Questions about the grid below.
1) Which number is the entry just right of 1.23?
2) Which number is the entry just left of 3.50?
3) Which number is the entry just left of -0.15?
4) Which number is the entry just left of 0.72?
array([[-0.07,  1.77,  1.92,  0.59, -1.91,  0.51,  0.25, -4.80,  4.20,
        -0.27,  1.47,  0.37,  0.38,  0.15,  0.94,  1.67],
       [-0.48, -2.83, -4.07, -1.39,  0.72,  3.34, -4.80,  1.20,  2.14,
        -0.15,  0.48,  5.21,  3.16,  2.31, -3.06,  0.15],
       [-0.96,  2.39,  1.07, -0.84,  2.43,  1.87,  3.53,  3.50, -2.26,
         5.97,  0.62, -0.26,  1.23, -1.48,  2.93, -2.27]])
1) -1.48
2) 3.53
3) 2.14
4) -1.39
